Each row is where one point has got to under a steady rotation. How many steps took it there?
The counts run from 0 to 150.
[134 122 157 124  81 130 110 151 167 129  95 157  95  86 105 151 122 146
 116 197  94 102 133 143 131 123 132 139 200 128 164 134 147  83  68 104
 182 141 169 139 116 148 147 124 117 117 141  92 108 154  69  91 146 118
 117 129 162 114  96 123  84 107 124 163 131 105 131 164 155  98 122 126
 141 133 151 152 172 120  99] : 19
[ 86 132  97 170  97 117 166 112 176 132 125 118 121 149  98 104 119  99
 133 142 132 137 195 174 146 106 128 162 152 143 128  88  98 129 125 126
 104 142 122 126 121 108 112  92  90 147 143 153  82 137  98 114  70 143
 131 120 143 166 119 148 124 115 104 140 112 121 127 122 144 197 148 154
 149 113 193 175  98 114 108] : 13
[119 142 130 114 144 116 119  94  83 101 160 117 175  86 138 161 104 132
 114  91 143 116  76 111 154 135  97 106 106 165  92  97 158 181 160 147
 111  95 133 145 147 139 127 164  96 101 145  86 149  98 178 133 140  90
 118 112 163 121 103 122 137 129 154 122 142 115 130 131  95 123 132 157
 139 167  99  81 135 168 180] : 70
[146 180 134 134  55  92 131 148 161 139 150 119 146 145 112 156  99  96
 125 155 129 136  99 109 124 134 155 177 157 171  79 128 114 152 101 101
 168 108 161  97 166 125 122  94 117 117 163  88 114 142 138 104  99 120
 122  98 204 135 138 142  89 141 130 140 136 123 131 172 163 147 124 114
 117 137 166 122 134  87 156] : 97
[139 126  93 151 141 130 146  87 138 144 106  98 150 141 136  73 119 104
 117 108 138 168 106 143 132 129 121  94  71  98 130  70 128 136 168 123
  93 158  85  81 117 125 141 137 119 147 126 158 112  78 158 156 103 134
 147 134 139 185 104 117 163 116 118 119 148 110 125  75  98 135 176 140
 128 128 160 116 102  87 142] : 52
[155 145  96  91 100  96 137 153 124  99 147 168  96  43 108 145 116 126
  87 152 116 133  86 107 106 122 165 134 136 149  94 136 142 158 129 119
 163 144 127 113 151 143  99 121 105 134 171 114 134 176 132 136 116 138
 144 105 215  84 109 166 131 136 102 152 149 118 143 156 173 115 149 115
 155 161 132 141 131 122 121] : 99
[113 123 169 124 105 119 156 145 139 108 140  88 160 156 116 205 113  97
 130 103 137  81 154 120 140 128 113 119 166 142  89 126 117 139  74 135
 140  94 213 146 140 169 137 159  79  86 120 122 156 120  91 121 153 109
 128  97 151 139 133 147 108 131 194 118 117 109 143 125 131 125 114 155
 131  81 132  95 126 157 150] : 6
[173 130 182 149 107 145  82 148 126 146  66 147 114 118 121 131 119 183
 112 160 113 116  66 109 120 189  89 136 156  92 142 155 135 106  96 105
 157 138 124 105 112 163 151 140 168 112 125  94 139 105 126  96 143 138
 108 132 126 112 128  96 110 118 141 145 129 123 136 138 132  67 111 101
  96 114 113 128 161  81  97] : 126
[133 177 106 137  73 114 157 150 132 128 155 118 139 152 136 158 104  79
 123 129 122 123  94 107 134 105 170 127 156 169  86 155 152 164 112  89
 160  99 173 115 167 143 112  96 102 103 160 107 155 145 123 127 123 119
 147  70 212 105 144 151  86 125 139 150 149 145 140 157 150 143 126 138
 145 137 140 105 122 111 151] : 31
[170 139 176 144  92 114  79 137 124 153  83 161 127  97 131 136 134 183
  87 157 137 138  65  93 107 180  99 154 126 119 111 134 123 132  89 107
 168 148  77  96 141 150 150 140 151 139 153  88 145 141 149 108 112 156
 113 115 156 127 119 110 127 140 118 138 144 117 131 130 128  87 149  92
 109 117 123 125 149  73 103] : 59
[187 115 121  94 129 130 118 132 119 117  85 151  76  41 116 133  93 162
  98 151  93 130 112 129 118 135 126  83 146  81 182 125 160 110 132 150
 173 163 141 136 113 146 153 163 151 143 108 119 126 127  92 123 163 112
 109 174 141  98  82 132 154 112 125 163 141 100 150 128 124  76 114 114
 131 127 121 159 165 131 117] : 21
[158 105 135 128 166 148 123 105  84 127  93 155 101  64 128 128  96 154
 112 106 100 149 139 145 119 129  99  88  77  93 154 140 149 165 157 146
 105 123 102 130 111 135 150 157 166 185  97 108 150 131 168 122 135 146
  88 145  52  86 140 108 137 117 112 138 149 110 154 127  83 132 118 108
 145 131  89 125 151 124 130] : 64
[126 103 156 183 143 113 115 146  96 122  89 138 102 126 110 124 143 154
 109 109 130 130 160 142 120 158  76 151 107 127  89 121  76 155 109 157
  97 123  60 124 130 150 135 143 134 158 120 139 138 135 133  95  97 196
  92 122  58 126 165 116 168 143 112 106 105 137 150  94 104 174 131 115
  98  82 127 159 114  94  96] : 144
[135 142 177 164 106 102 142 142 116 111 135  94 175 165 129 189 129 110
 112 103 149  84 114  98 120 147 120 129 125 156  54 108 116 163  69 137
 137  91 164 128 161 169 115 155  83  83 125  91 164 121 135 131 147 123
 138  80 158 135 129 145 129 148 178 110 128 116 142 131 142 138 144 134
 107  93 127  95 115 143 165] : 72
[133 159  67 116 105 112 142  72 138 134 154 110 163 111 122  95  67  88
 117 129 140 171  94 150 114 126 126  98  89 143 135  78 159 178 210 148
 116 129 127  89 151 104 128 129 124 137 146 121  82 103 189 146 113 108
 121 150 157 167  95 128 144 133 114 135 155 104 124 132 121 150 143 132
 123 165 155 121 137 108 166] : 94
[168 129 131 130 102 135 150 133 163 145 104 117 127 174 139 144  74 103
 157 117  97 144 153 165 120 128 130  84 127  80 167 152 139 124 126 101
 154 105 183  97  94 126 151 124 158 148  93 132 135 117 102 109 131 130
  84 161  76 144 162 107  73 121 146 140 155 123 148 134 140 134  73 126
 128  68 121 127 161  97 142] : 24
[155 128 145 145 133 139 141 102 128 149 123 114 158 176 147 118  86 106
 145  82 127 155 110 133 124 146 103  82  94  86 128 128 134 169 154 119
 109  90 151  86 126 144 149 132 168 151  99 114 154  94 185 132 112 140
 100 135  58 143 164  91  92 112 143 115 149 117 144 120  86 142  97 126
 122 101 108  91 144 107 162] : 132
[157 126 174 146 107 130 106 168 130 140  71 159 105 115 112 146 143 171
 118 149 126 121  99 106 104 159 105 152 138 111 121 159 109 111  60  96
 174 132 116 104 118 151 145 128 153 144 127  80 148 151 134 103 125 171
 116 119 136 104 149 122  90 126 132 143 144 120 150 138 153 106 130  89
 110 105 122 137 167  67 106] : 60
[151 118 119  97 113 138 126 147 142 117  87 161  76  67 107 130 116 162
 110 165  76 121 123 140 130 117 144 113 174 112 187 151 155  90 110 116
 168 159 161 142 112 140 154 140 134 141 120 112 118 142  71 127 147 116
 124 165 157  94  77 137 117 103 135 150 149  97 137 157 145  86 125 124
 169 142 134 161 155 138  89] : 20
[143 119 131 129 123 174 193 127 178 143  76  96 130 188 144 145 141  90
 163  95 114 110 155 156 129  93 148  93 125  79 127 121 126 101  81  95
 134 134 167 117 113 179 128 131 108 126  88 159 150  88  87 153 141 133
 161 122 138 138 129 135 112  87 172 124 149 131 136 110 128 122 137 133
 156  91 166 126 110 100 143] : 49
[113  96 134 171 141  85 134 131 115 120 104 118 128 135 104 120 126 139
  90 114 150 152 169 147 100 165  91 139  85 126  85  94  76 177 118 167
 108 127  69 129 135 152 120 162 119 139 129 161 128 128 129 127  94 184
 130 128 107 161 129 145 189 159 127 107 100 122 154  90 107 164 165 133
 112  73 152 155  92 101  98] : 77
[134 142 175 152 112 108 146 159 132 120 128 122 147 160 128 178 135 123
 123 102 153 103  89  91 123 146 128 158 137 154  36 140 109 158  66 114
 150 108 132 106 169 173 110 121  88 108 152  96 174 149 142 125 125 162
 153  66 182 121 168 151 113 135 162 126 130 141 132 130 142 124 157 116
 108 109 141 113 124 107 160] : 139
[135 146 138 114 112 151  72 123 102 136 111 169  98  70 122  92 150 174
  79 179  94 146  66 137 144 138 114 144 154 128 155 119 178 106 137 114
 148 172  87 131 128 136 146 137 136 128 172  96 101 126 140 120 135 109
 128 117 181 116  87 106 132 102  85 144 131 116 105 118 128  88 143 129
 135 179 118 134 140 110 102] : 124
[117 148 107 137 137 164 143 101 128 113 168 114 130 103 144 153 123  86
 153 103 137 110 150 156 191  96 127 118 117 146 129 133 161 171 159 114
  99  92 148 166 132 106 106 133  94 131 121  95 139 133 167 129 125 106
 100 121 111 107 131 124  64  84 133 130 166 103 116 159 126 178  98 164
 167 184 117  94 146 177 195] : 68
[145 133  92  85 136 107 141 172  96 111 146 149  96  88 119 146 108 128
  80 121 106 141  63  99 110 122 160 115 131 152  91 127 136 165 141 146
 142 130 113 109 155 160  97 133  98 133 167 135 168 131 131 139 122 140
 154 103 208  85 120 162 166 132 118 145 132 145 157 130 126 104 142 113
 145 136 122 131 105 116 142] : 33
[129 155 110 161 139 124  87 125  88 123 131 125 130 114 126 128  91 132
  99 116 105 136 133 144 150 160  94 131 151 134 162 142 147 169 186 145
  91 104 137 149 125 123 157 149 159 116 125 135 123 103 164  90 133 118
  67 153  66 108 153  68 156 120  96 118  89 137 127 115  61 166  73 169
 112 128  95 132 128 144 118] : 107
[102 159 121 162  80 146 122 118 161 156 104 149 112 138 123  75 159 129
 130 181 127 139 115 148 163 111 142 177 171 135 141 134 134  89 103  84
 123 148 107 131 128 122 123  77 102 144 169 116  95 126 111 107  99 136
 134 114 177 153 141 102  84  90  92 137 142 126  98 152 158 152 118 141
 152 176 157 151 127 101 109] : 122
[176 114 182 143 106 170 118 156 152 143  62 150 103 135 125 152 134 157
 137 151 106 113 105 131 128 156 113 127 160  84 149 162 140  83  60  93
 177 136 156 118 106 168 151 126 161 132 102  94 157 123 109  97 148 172
 105 121 121 110 164 121  83 103 144 148 140 126 140 144 133  83 110  96
 115 103 130 129 167  87 117] : 127
[115 152 127 197  85 125 114 118 148 172  83 115 154 177 123  77 130 125
 110 143 140 156 108 143 128 156 119 163 127 117 126  90  99 124 140 109
 110 144  83  88 117 117 124 101 139 132 159 141  88  85 132 120  89 166
 118 123 131 202 141  72 148 132  98 121 115 138 120  86 118 161 144 130
 102 121 172 160  93  62 115] : 120
[152 120 150 153 150 129 106 113 108 134 103 136 127 120 135 131  97 132
 140  93 137 151 126 128 124 160  78 107  82  92 146 139 133 168 151 140
 119  88 119 115 113 135 152 153 181 162  96 112 156 119 191 102 122 159
  66 150  37 122 162  98 117 132 122 123 149 119 157 127  78 154  97 120
 109 112 102 113 167 115 136] : 65
[131  98 113 133 141  73 164 126 123 131 106 101 138 155 112 139  95 100
  93  94 124 143 151 148 114 157 106  99  93  96 112  82  95 174 148 181
 107 131 114  98 129 163 130 165 108 132 119 163 120  95 121 141 115 141
 144 143 129 168  95 160 208 153 151 127 114 122 151  84  93 140 159 139
 121  61 155 146  87 101 107] : 10
